Each named move below is a turn or a mirror, shown by a few rows before and after it. Which moves, in which order, take the first row of each later pair to the second? The first pair is answered.
Q:
[-19  19  14  -2   8  15  21  26 -11  12 -24   7  14  -6 -23 -33 -19  10
 -10 -12  -2  15   6   6  -5  10 -24  -2  -6   3 -19  16   8  -8] -> [ -4  14  26  -4   8   7  25  32  -7  22 -16  12  12  -4 -22 -25 -25   5
  -3 -23  -4   8   6  14  -6   6 -25  -7  -6   4  -8  14  10 -10]
[ 27   2  -6  13 -28 -23   9 -24 -11  -9   1   0   5  10   7  11   0   3
  14   1  -3  -8   1  -5  15   4  11   6  11 -34   2 -15  22  38] -> [ 15   6 -12  16 -28 -17   8 -27 -14 -13  -5  -4   7   9   8   6   3   7
   7   6  -3  -2   4 -10  13   6  11  12   9 -34  -6 -16  19  39]
[  0  11  -6  16 -30 -17   6 -13  -2  -3  -2 -13 -13  -9  15   5 -12   7
 -22  17 -13   5   6  -4   9   2   4  -4  -8   5   6  -4  -9   8] -> [ 11   9   2  14 -29 -23  10  -9   2   3   2 -11 -15  -7  16   9 -17   3
 -14  11 -16   0   3  -1  10   0   4  -8  -8   7  16  -6  -7   7]
[-11  -7   7  -5 -23  12  -8  -6 -15  11  -7   0   2 -11  11   3  26 -17
   1   2 -11  -6  -7 -18  16 -10 -11 -19  -3 -18   6 -15 -11   4] -> [ -6  -7   9  -7 -23  11  -5  -1 -17  15  -6   4   0 -10  11   6  23 -19
   4  -3 -12  -8  -6 -16  13 -12  -9 -18  -1 -15  12 -16  -9   2]
D:
[  1  14  12 -11  13  19  -5   3  10   8  -5  16  -8 -10  -4  -5 -37  25
 -25  13 -15   1   0  14  17  13  -5 -12  23   3  13  -5 -17 -28] -> [ -5  18   6  -6   9  16  -6  -4  11   2  -4  12  -8 -11   0  -5 -36  27
 -30  17 -14  -2   3  12  18  10  -9 -13  24   5  14  -6 -18 -22]
[ 10   3  17   3   9  10 -13  12   4   2   0   5 -11  -7   5   3  -2   8
  -8 -15   3  -7  12   9 -12  -8   5   0   1   4  -2  -1  -2  -6] -> [  7   7  15  10   4   5 -12   8   7  -2   5   4 -15  -4  11   4  -4   9
 -11 -11   2 -11  16   9 -10 -11   3  -1   2   8   1  -1  -2   0]
[ 22   6  16 -17  15   6 -10  19  -2  12 -23  20 -20 -24 -14  27 -15  -5
   2  -2 -15  18 -14   5  -2  22 -15 -16 -15  -9   8 -14  -1 -20] -> [ 23  16  12 -13  10  -7 -10  10  10  13  -6  21 -27 -21   0  32 -23  -5
  -2   3 -20   0  -6   6   7  20 -26 -19 -11   1  21 -20  -1  -6]
C:
[-32   8 -15  14  13  16 -13  -2   0 -11  -6   1  -5  -9  -3 -16   4   7
 -28   4  -6   9   0   0  -1   7  -8  -2   0  -5 -13  -3  -1  -6] -> [-32   0 -19  10   0   9 -10  -9  -9 -12 -15 -13   6  -6  -4 -11  15  -3
 -13  13   1   9   2   2   1   8   0   3  -6 -16 -17  -1  -1   7]
[  3  -5  -1  -1   3   6   0   3  -5   9 -12   2  -6   2 -21 -19 -10   3
  -6  10   7  10   0  -2 -14  11  -4   3  -9   7  -3  -7   4 -11] -> [ -5   5 -13   6  -2  -2  -4  -8   4   3  -4  -3 -11   6  -7 -14 -10   6
 -14  20   4  -1   8  -4  -6  11 -10   1  -9  14   3 -13   0   1]
[ 24 -28  10  -8  -2 -22  23  -1 -14  19 -21 -13   0  -3 -22  10   2  -5
  -2 -26   3   6 -12   3   0  10   1  -9  -5  12  -3   9 -24 -11] -> [ 10  -7  -2   6   5 -30  14 -10   5  11   4  -5 -17  -3  -4  11 -10   8
 -27 -21  -8 -10  -1   1   7   7 -16 -12   7  34   5   1 -31  -8]
[ -2  -3  -7   2  -7   0  -4  -6   1   5  -8  -8  -1  -2   1  -5   5   4
   5   6   9   2   5   0  -7   5   3   7 -10 -11   3   2  -2   0] -> [ -1   1  -4   3   2   6  -6   1   7   7  -5   5  -5  -7   1  -7  -3   9
  -3  -2   6   1  -1   2  -9   5  -1   5  -9  -2   4   2  -2 -14]
Pairs:
Each pair is 2 to 3 moves apart.
[-14  26 -22  -1   6   5  -9 -26  -3 -19  23  -6 -25   0  -6 -18   0  14
 -23 -10 -18  17  -2  -4   6 -17  -5   2 -13  22   4   1   7  12] -> [ -6  13  -8 -12  13  24  -6  -7 -18 -11   4  -2 -15  -5 -23 -26   6   9
 -15 -21 -11  36 -15  -2  -4 -13   7   4 -18   8  -9   7  13  -6] : D, D
[-26  26 -18  31  13  17 -23 -14   0  -7  -2   4 -17  -2  15 -11  -3  -3
 -34  12   3  -9   4  -4  14  -2 -24  -9  20   4  -7  -9   0  -8] -> [  0  12  10  17  29  30 -15  15  -4  11  -7  22 -14  -8  -4 -15 -14 -10
 -21 -15   1   2 -11   7   0   0 -16 -12  18   3  -5  -5   7 -38] : C, C, D
[  5   9  12   1  18  25  -2  12  11   4   6  15 -11 -10  -6  -4 -16  11
 -17 -18  -6   9  -4   2  -8  -3   0  -2   8   8  -2   1   5 -26] -> [  8   6  -4   3 -16 -12   3 -17  15  -1  20 -14  -4   7  14  19  -5  -7
   7   4  -4 -15  16   1  11  -6  -1  -3   4   1  16  -7   0  24] : C, Q
[ 12  -3  16   4   3 -21   3   2  18  12   7   5   2   6   3   7  -4   2
  -3  -7  -7 -23   4   7   9  -8 -10   9   3   6  16  -2 -10   1] -> [ -7  -3  13   4  18  11  -5  12   6   5 -18   6   6  -5 -15  -8   4  13
 -17  -3   3   4  -9   0  -4  -1  -3  16  -2  -3 -13   7  -9 -18] : C, Q, C
[ -3  -7 -15   5 -18 -28  10  -9   8   5  33 -29 -13  18   9  17  18  -3
  24  18  -3 -30  17   0  -7 -11   4 -16 -10 -12  21  18 -25  32] -> [ -4  12  -7  14  11 -17   5   6  24  11  50   3 -32   8  11   7  -5  16
  -9   0 -17 -35  10   4 -11 -15 -13 -26   1  16  28  16 -25   3] : C, C
[  2  12  -6  14   2 -15  -7  13   6  -6   2  15 -21 -13  18 -19  -5 -11
  -1 -13  -7  -4   8   6  -3  -7  12  18   9  30  11 -16 -24  -3] -> [  0  11 -15  13  -8 -24  -8   4   3 -11   2   6 -15 -10  24 -16   4 -18
   4  -3  -3  -6  14   5   2  -8  15  22   6  24  12 -17 -24  12] : C, C, C
[-12  -5  -7  -9  19  10   1 -24   2 -13   1   0  -9  -6   0 -27  40   5
  13   4  -8   1  -1 -30  -7   5  16   4   6  -9  -9  -2   5   3] -> [ -2  -4   7  -8  31  13   2 -11   7  -5   6  16 -14  -8  -5 -31  27   9
   7 -11 -13  -2  -8 -25 -10   5  14  -2  10  -2  -3  -2   6 -13] : C, D
[  9  17  13 -10   8 -24 -18  19  -6  24  27  23 -25   1  18   5  -6  -4
   6  -7   1  -4   1 -20  -5  13 -15 -18  -1   7  36   4  -6   7] -> [-20   9 -11 -11 -14 -15 -22   2 -23   7  -1 -10  -8   5  12  -1  24  -7
  11  22  17  11   4 -36  -1  19  -3  -6 -10 -16  10  11  -7  32] : C, Q
[-19  11 -12   3  -5   1  -6  -9   1  -6   3   2   5  -4   0  -9  -2  19
 -10  15   1   8  -7 -19   8   4  -9   1  14   8 -11   2  -8   1] -> [ 10  -8   3  -7 -17 -20   8  -6   0  10  10  -2  10   3   0   6  -3  -1
  25   5   1  -4  -6 -12   8   2  -1  -2  12  -3  10   3  -3  11] : Q, C
[ -6  18 -13  -6  29  37  15  -7 -21 -11 -29  -5   3  -4 -45 -19 -18  11
 -16  -3   8  16 -18  -3 -23  -2 -36 -13   7   9 -12  -5 -22 -30] -> [ 40   2  14 -17  16  -3  34  -4 -12  12  -4  -1   4   7 -37   5 -32 -16
  22 -26   0 -11 -12  12 -15  -6 -33 -21   9   8  28 -12 -15 -17] : C, D, Q
[-18  11  -6   9   0   1 -12 -16  13 -11   6  -2  -6  -3   3 -11  -2 -11
 -22  24  -3  -3  -9  -4  -3  -3  -1  -6   4   1   9  -6  -1  11] -> [ 10 -12  17 -11  -1   0   2   1   0   7  -5  -5   4  -2 -12  -6   1 -29
  10   5   0   3 -19   3 -11   0  12  -5  -1 -16  13  -5   7   4] : C, Q
[ 16  10   3  11  15  21   1  28  -5  15  -8  25   8 -27 -16 -30  -3  -9
 -13   1  -4  27 -31   9 -30 -14   4   1  -5  -4   2   4 -22 -34] -> [  5  29  -9  25  16  12  -7  13   9   4  14  32  -6 -26   5 -23 -11   1
 -34   7 -14   9 -21   8 -18 -19 -11  -4   2  15  13  -3 -26 -23] : C, C, C
[-13  -1 -31  -8 -14  18  -7 -10 -17 -20 -21  -3  11 -12   8   0  15   5
  -6   6   7  24 -19   5   4   8   9   8 -16 -10 -13   5   2  -2] -> [ 10   2 -25  -7 -23 -17  -2 -21   2  -8  16   2   2  -2  29  23   0  -7
   7   0  -4  -9  -4  14  19   1  -1  -1 -12   3  24  -6   2  16] : C, Q, C
[-25 -13   7  25  24   9 -23   4   6  -3  -8   7 -24 -31  -9 -17 -13   5
 -30  -4  -2   0 -16 -15 -25   3  -4   1  16   2  -4   5  -8 -17] -> [  5 -37  28   9  16  -2  -6  16  -4  14 -11   0  -9 -25 -19  -7 -11 -19
   8 -20   3   0 -22  -8 -31   3   9   2  12 -18   8   6   1 -16] : C, C, Q
[ 11  33  11   5  -5   4   5  18  13  -1   5  17  -9  -1  13   0 -11   7
 -11  -9   5  -7  -5  -4  -1 -12 -11  -2  25  18   7   6   7  -4] -> [ -3  22  -3   0 -28   7   4   4  -7 -12 -19 -13   9   5   6   0  15  -6
   8  16  22   3  -3 -15  -1  -8   2   8  16  -5 -11  10   6  20] : Q, C
[ -6 -13 -10 -25 -17  16  15   6 -12 -25 -29  -9  14  22  -8   2  24 -24
  -7  12  15  10  -8 -12   7  18  26  12  -9 -13 -23  27   5  16] -> [ 19   8  14 -14  10  -4  18  20  22  -4  19  36 -15  17   9  12 -19 -12
 -27 -22 -11 -21  -6   4  11  10   1  -4   9  27  19  18   7  -9] : Q, C
[-22   5 -32   4 -25 -22   0   3   3  -9 -11  12  -5   8  20   6  -5   3
  -6   7  -3   7  14  19 -15   8   0  23 -16   3   7  -5 -11  -8] -> [ -1 -10 -15  -6 -25 -23   7  14   0   5 -15  14   0   6  10   9  -9  -7
  15  -5  -3   8   7  23 -21   9   9  23 -18  -5  15  -4  -5 -15] : Q, C
[  0  12 -10  16  -3 -16  -6 -13  15   2  16   7  -9   1  12   6  -7  10
  -6   5  -2 -20   8   0   7  -2  -8  -3  11  13   7  -2   0   8] -> [ 18   3  11   3  10  -8   1   9   9  16  10  21  -6  -3   0   3 -18   6
   4 -16  -4 -12  -6  10  -4  -3  -2  -5  12  11   8   0   6 -14] : C, D, C
[-28  11 -29  10  -4  10 -13 -17  10 -12  -3 -19   6   7  27   8   3  26
 -54  39   7 -21  26 -21   3  -5  -9  -6  13  -1  -4   4   0  30] -> [ 17   5  18  -3  32  14   0  25  21  19  14  27  -4  -2  14   6 -34  28
 -51 -13  -6 -22   5   1 -11  -7 -11 -16  23  17  20   1  10 -21] : C, C, Q
[  3 -19  14  -5  -2  11   9 -24 -19  11   5 -33  18  15 -14   3 -10  21
   5  10  24   8  -8  -5  -1  -1   6 -10   1  14 -29   9 -10  14] -> [ 20 -16  29  -4   9   4  14 -14  -8  21  25 -14   9  15  -9   5 -30  21
   3  -9  15  -5 -11   7  -1  -5   1 -17   6  27  -9   4  -8   2] : Q, D, C
[ 23   7  29   2  -5 -19  18   0   8   0  30   3 -12  17  21   8 -22  -9
  -1 -31   2 -35  15  21   5  -6 -11 -10  13  12  36  -9   1  -5] -> [-19   4 -11   6 -31  -7   6 -29 -14 -30  -3 -40   6  23  20   4  15 -11
   2  14  22 -17  25   0  10  -1  -1   3   0 -11   0  -2  -5  29] : C, D, Q
[ 14  12   8 -10  -1  -1  12   2  -4   4 -10  12   1  17  -9   6  -5  14
   4   7 -14  -7  -7   8  -8  -4   0  12 -10  -2  -8  16  -3 -11] -> [ 13  15   5  -8  -7 -11  11  -6   0   2  -2   7   1  21  -2  12  -3  12
   7  12 -15 -16   0   9  -2  -6  -2  11 -10  -1  -3  11  -5   2] : D, C
[ -9 -14 -24  16 -14 -13   3 -27  -3  -1  -1 -19 -18   7   4   7   3  -7
   4   1   5 -11  26 -11   7  13   5   9   5   4  -7 -15  -4  27] -> [-10 -21 -10   6   3  22   3  -2 -16   2 -27  -7 -13  -6 -20  -9   4   2
   1 -10  10  17   6  -9 -11  20  13  12   0  -4 -30  -4   0  -6] : Q, C, Q
[-23   5 -10  11   0  -5   3  -9 -10  -7   1 -22   5  12  -7  -7  16  -4
 -10  12   3  10  10   2   9  -2   3   6   0  -1 -25   1  -6   5] -> [-19  -1  -3   6   1   0   4  -1 -15  -4  -5 -19  10  11 -13 -10  18  -7
  -4   6   4  14   5   3   6   0  10   7  -4  -5 -29   4  -3   0] : C, C, C
[  4 -20   5 -24 -19  -4  25  -9 -19  22  -6 -12   5   3 -17  -5 -10  -9
  31  13  12   6   4  13  -9  12  26  -8   0 -11  12   9 -24  -2] -> [ -7   6  -3  -5  -8 -15  17 -18   7  15  28  10 -19   2   5  -2 -29  11
  -6  14  -3 -16  17  12   3   5   1 -16  10  22  30  -2 -28  -2] : D, C, D
[-11  14  -6   0 -14  17   8 -24  -4 -26  -8  14 -20  -6  14  19   9   0
 -32  37 -18 -18   1  10  24   7  -5  19  14  15  -7 -13  12  15] -> [ 10   7  18  -8   8  26  14   4   0 -11  -2  38 -26 -14   3  17  -7   2
 -30   8 -24 -12 -11  22  12   5  -5  16  20  20   2 -12  17 -16] : C, C, Q
[ -8   1   6   3  -7 -13  -3  -9 -14 -11   8 -24  10   1   4   4   5  -4
   1  13   2  -9  19   0   0   5   7 -10  -7  -4   1  14 -10  12] -> [-12   2  10  -2   8   9  -5   9 -20  -8  -6 -14   8  -8 -11 -10   5   3
 -11   5   5   9   6  -2  -9   9   7  -9  -8  -5 -10  18  -7 -13] : Q, C, Q
[ 4  5  6  6  6 -8 -1 -5  9 -3 17  5 -6  0  8  4 -9  3 -3 -8 -8 -4  4  1
 -2 -2 -7 -3  4 10 10  2  1 -2] -> [ -8  -7  -3   0  -4   3  -2  -8  -8  -8  -8 -13  10   1  -4  -2  10  -4
   8   5   5  11   0  -5  -7   5   5   4  -3 -11 -10   5   3   6] : Q, C
[ 12  -1   5   3  11   9   4  13   2   4   3  24  -4   0 -13  -1  -6  -6
  -4 -10 -11   9 -14   3  -1  -4  -7  -6   4   7   9   1   6 -13] -> [-13  10 -15  13   4  12  -7  -2   4 -11   1  16  -6   0  -4  -5   0   4
 -20   6 -11   7  -7  -5   6  -4 -12  -4   2  11   2   1   1  -2] : D, Q
